In the rows, 128 means zero.
Each path below is one point turned by a fixed rotation once a step. After each direction that follows a path, write how fast that rotation turns it, in degrees a step (0 if it stays still).
Each turn is a multiple of 5 degrees from 10 to 175, or 0.
Each row of a path follows its step; steps can be skipped.

step 0: [121 121 124 132 121 132 125 137 138 132 129 123 137 124 137 126 121 135
 120 139 131 123 115 129 130 120 128 131 133]
step 1: [139 130 130 140 115 125 124 129 127 127 122 129 127 137 138 131 130 134
 121 122 138 122 125 138 134 134 129 128 127]
step 2: [123 121 125 130 122 128 134 134 136 130 116 126 125 127 124 134 131 139
 122 113 124 139 126 134 123 128 123 126 123]
step 3: [128 129 110 123 118 127 119 134 134 135 128 128 126 118 124 138 119 123
 126 130 128 123 125 138 132 124 131 126 126]
step 4: [143 126 127 137 124 137 117 131 139 118 117 123 127 127 125 134 127 134
 134 132 128 125 126 123 131 136 130 130 127]
step 5: [128 113 121 126 125 134 128 135 137 130 129 119 136 135 131 122 127 142
 118 128 129 129 122 130 128 125 127 132 138]
step 7: [124 126 133 136 121 132 126 137 141 129 120 131 117 126 125 137 130 137
 126 124 130 135 128 129 130 128 118 130 116]
step 8: [132 124 120 116 122 133 128 135 132 134 127 122 126 115 125 131 121 133
 124 125 132 118 119 139 136 128 123 122 129]
step 9: [139 132 126 135 122 129 122 131 134 124 109 119 134 124 136 134 125 129
 128 131 128 126 119 127 123 131 139 129 131]
step 10: [128 118 123 135 116 133 125 134 139 128 123 127 127 138 127 124 132 135
 118 125 122 133 129 131 137 120 132 134 135]
step 11: [131 127 113 122 121 123 123 129 132 134 126 128 128 134 127 135 128 134
 127 121 138 128 135 141 127 142 123 130 132]
Speeds:
[131 127 128 127 129 130 130 132 129 134 133 129 128 131 127 129 127 128
 127 129 128 131 126 127 129 120 129 126 128] => 145
[124 128 126 129 129 125 127 125 128 132 126 129 124 130 124 132 129 127
 129 124 131 129 131 129 128 125 124 127 127] => 80
[125 131 128 133 125 126 124 128 129 128 127 130 128 127 131 130 127 123
 127 134 127 128 128 126 129 124 131 131 126] => 120

step 0: [126 129 115 135 139 120 117 124 123 129 134 124 136 129 131 123 125 119
 123 128 129 129 105 138 127 129 134 138 131]
step 1: [125 132 142 138 125 128 129 131 120 115 127 137 131 120 120 125 122 135
 118 122 113 135 127 133 133 130 121 140 129]
step 2: [127 116 124 129 129 135 126 136 134 124 140 131 127 127 126 126 119 126
 115 129 128 119 136 132 126 143 131 119 110]
step 3: [150 130 121 127 132 123 124 140 124 132 128 138 123 137 125 132 144 121
 121 130 125 122 127 131 123 133 130 134 135]
step 4: [119 130 137 132 145 113 120 132 129 132 118 132 123 128 133 135 119 127
 118 115 125 134 123 126 127 129 134 122 135]
step 5: [124 129 125 133 122 132 117 152 128 128 127 126 132 125 134 126 121 143
 129 130 127 138 141 138 128 124 125 132 124]
step 6: [141 129 119 132 142 139 125 124 132 131 129 121 130 137 124 127 120 134
 120 138 135 131 116 137 121 137 132 136 121]
step 7: [125 129 136 136 138 130 128 126 125 113 136 141 121 136 133 125 139 135
 127 123 117 127 121 129 129 129 135 143 137]
step 8: [114 124 123 121 127 117 124 137 127 122 139 138 131 123 128 129 114 122
 123 119 132 127 125 134 137 137 130 134 117]
step 10: [133 132 138 137 140 130 128 134 134 128 122 133 106 134 125 132 127 131
 116 128 133 127 124 121 127 135 137 118 122]
step 11: [123 124 125 120 133 120 120 144 127 122 128 136 123 130 139 131 140 137
 135 126 136 134 136 142 121 128 136 129 134]
Speeds:
[130 131 129 131 133 126 130 124 124 131 130 127 124 126 125 131 128 131
 129 125 125 126 127 126 124 125 126 130 127] => 120
[128 129 130 129 127 129 128 128 129 130 126 127 127 125 128 129 125 125
 130 130 122 133 130 132 131 127 124 128 122] => 95
[126 127 130 132 128 122 125 127 128 128 129 129 131 129 130 130 130 126
 130 124 132 129 127 129 131 128 122 130 129] => 95
[126 127 132 127 126 132 128 128 123 127 133 129 130 129 123 130 127 123
 130 128 126 126 126 128 128 132 129 129 128] => 55
